(in the rows, 128 means zero)
The rows of A fall into several groups, and each row is roughly a mix of its group's hidden directions; some rows fit no group.
A, 103 rows:
[[189 143 137 153 138 126 131 123  66 130]
 [139 200 130 127 139 119 129  77 149 143]
 [120 108 140  58 131 138 114 112 173 102]
 [120 176 132 152 192 124 157 123 135 100]
 [133 182 162 142 168 150 173 124 136 144]
 [104  65 129 108 108 149 155 165 158 127]
 [158 134 140 152 110 106 105  81 174 166]
 [131  98 133 164 102 129 124 174  68 138]
 [ 82  70 134 136 108 122 145 164 160 137]
 [ 95  66 132 107 100 130 122 176 141 122]
 [183 129 123 155 141 115 135  80 175 123]
 [127 106 112 154  89 104  96 138  64 127]
 [110 113 161 174 144 146 138 121 181  90]
 [136  85 140 169 123 155 110 175 114  89]
 [124  78 141 142 141 184 156 160 147 109]
 [164 140 120 159 148 133 112 140  57 108]
 [183 142 123 165  94 109 125  86 106 145]
 [150  98 151 125  93 158 151 157  91  85]
 [111 105  85  77 123 128 106 102 169 104]
 [141 151 130  95 120 111  92 125  56 117]
 [158 140  95  72  79 109 120 115 146 113]
 [131 110 149 162 119 169 133 171  98  79]
 [ 97  67 147 112 101 129 135 149 175 139]
 [102 120 154 188 149 134 146 162  86 125]
 [120 128  86  84  77 119 135 109 169 117]
 [129 134  92  70 123 137 134 112 182 101]
 [152  79 121  93 178 115 112 148 163 128]
 [104 131 141  77 153 143 155 175  92 110]
 [198 161 117 130 151 131 109 122  87 133]
 [ 92 124  91  63 156 110 110 136 112 118]
 [115  68 120 135  84 133 108 141 168 102]
 [123 114 111  98 100  76  99 109 141 177]
 [143  81 139 127 102 131 108 168  72 110]
 [120 129 116  66 103 115 113 166  97  92]
 [158 186 112 108 153 120 109 108  79 129]
 [109 136 125  79  90 122 151 125 166  79]
 [139 116  89  95 113  95 105 133  65 121]
 [ 78  93 129 120 102 145 151 144 164  84]
 [190  82 117 126 142 158 111 164 130 132]
 [147 163 136 175 173 126 120 118  81 149]
 [130 162 118  86 134  93 137  86 135 179]
 [160 144 125 189 143 158 130 134 105  82]
 [169 177 132  96 119 136  96  92 108 154]
 [136 175 120 144 143  99 126  82 145 181]
 [ 76  77 129 105  96 132 132 140 169 133]
 [177 179 128 108 135 124 108  89  94 141]
 [125 165 117  61 140 162 112 103 152 126]
 [155 116 131 135  88 120 112 148  57 151]
 [168 170  90  94 127 114 104  87 123 143]
 [144 161 162 181 169 139 145 118 133  92]
 [178 173 113 103 133 119 103  82 120 150]
 [119  87 129  52 136 117 129 156 115 124]
 [ 96  80 163 176 122 140 142 166 116 135]
 [114 122 154 182 172 146 160 124 165 116]
 [151 118 109 160  96  99 104  84 169 156]
 [136  86 138  89  74 118  91 131 104 146]
 [113  80 142 144  64 122 142 166 127 120]
 [117 120 177 181 109 146 134 143 166 159]
 [159 174 171 144 129 149 149  94  90 123]
 [ 92  96 137  71 112 128 126 157 160  97]
 [118  86 124 129  99 127  86  95 172  92]
 [114 181 138 129 136 105 128 103 105 190]
 [ 99  85 147  80  87 112 123 143 139 161]
 [116  99 112  99 127 158 119 107 186  85]
 [121 155 134 192 165 129 170 135 151 140]
 [176 191 117 125 137 108 127  86 129 118]
 [157 115 149 188 135 139 145 167  88 116]
 [129  96 128 140 188 162 138 160 163 106]
 [ 88 124  99 108  73  95 131 109 165 133]
 [137 138 131 122 132 136 107  74 199 122]
 [156 156 109 104 126  85 104 115  70 147]
 [115 196 117 140 139 111 133  86 124 167]
 [169 179 140 139 148 109 108 109  78 141]
 [128 190 153 152 172 147 161 121 129 143]
 [128  67 163 142  93 161 142 160 138 120]
 [165 194 124 126 149 125 128  80 111 127]
 [104 121 128 119 126 141 132 110 210 155]
 [135 138 168 183 115 133 136 118 167 173]
 [137 132 148 186 145 167 130 162 107  90]
 [106  59 128 118  79 133 121 156 133 137]
 [ 97 170  86 101 158 119 136  93 163 121]
 [ 90 112 144 138 148 153 156 138 196 113]
 [125 125  87  58  90 129 108 114 136 135]
 [ 98 112 134  82 158 145 144 133 177  87]
 [110  99 133 109 109 136 136 102 205 138]
 [164 114 182 151 125 125 143 154  76 113]
 [139  93 110  86  69 126 139 118 118  90]
 [ 97 112 124 109 119  91 101 115 167 186]
 [ 85 123 153 155 146  98 139 172  85 110]
 [134 161 159 176 142 126 117 136  81 170]
 [115  92 142 125 123 105 141 176  69 103]
 [138 142  92  60 102 110  95 130 107 129]
 [164 103 162 193 115 132 154 140 150 123]
 [142 100 133  68  71 137 124 139 146 110]
 [172 127 144 152 175 135 120 158  75 125]
 [141 109 113 160  84  99  74  95 115 133]
 [110  65 126 126 131 142 103 173 155  97]
 [111 101 158 166 127 163 153 138 186 123]
 [158  82 167 141 137 156 133 179 123 104]
 [127  76 124  88 114 140 127 165 104  82]
 [163 152 122 174 120 101 112  85 134 171]
 [105  71 154 161 114 135 153 154 169 126]
 [ 90  98 112 106  88 134 145 175 116  90]]

Here is one row from each group, named. Which group is each of the other rows in?
[176 147 134 164 144 118 113 125  65 143]  M
[149 123  77 142  94  93  96 103 105 158]  E
[124 148  87  65  90 107 115 107 139 124]  U

[ 89  79 124 107  87 135 138 133 178 130]  U
[101 158 100  79  95  84 114 130 108 110]  U
[102  78 137 113 111 152 122 180 119  88]  M
[158 180 100 128 125 115 100 100  80 146]  E
[124 113 136  82 114 144 105  97 194 127]  E
[129 147 147 189 147 125 117 117 172 170]  M
[167 127 112 126  92 166  94  81 157 131]  E
[136 153 145 167 118 151 166 101 187 121]  M
[117 188 138 162 138 109 148  74 126 136]  U
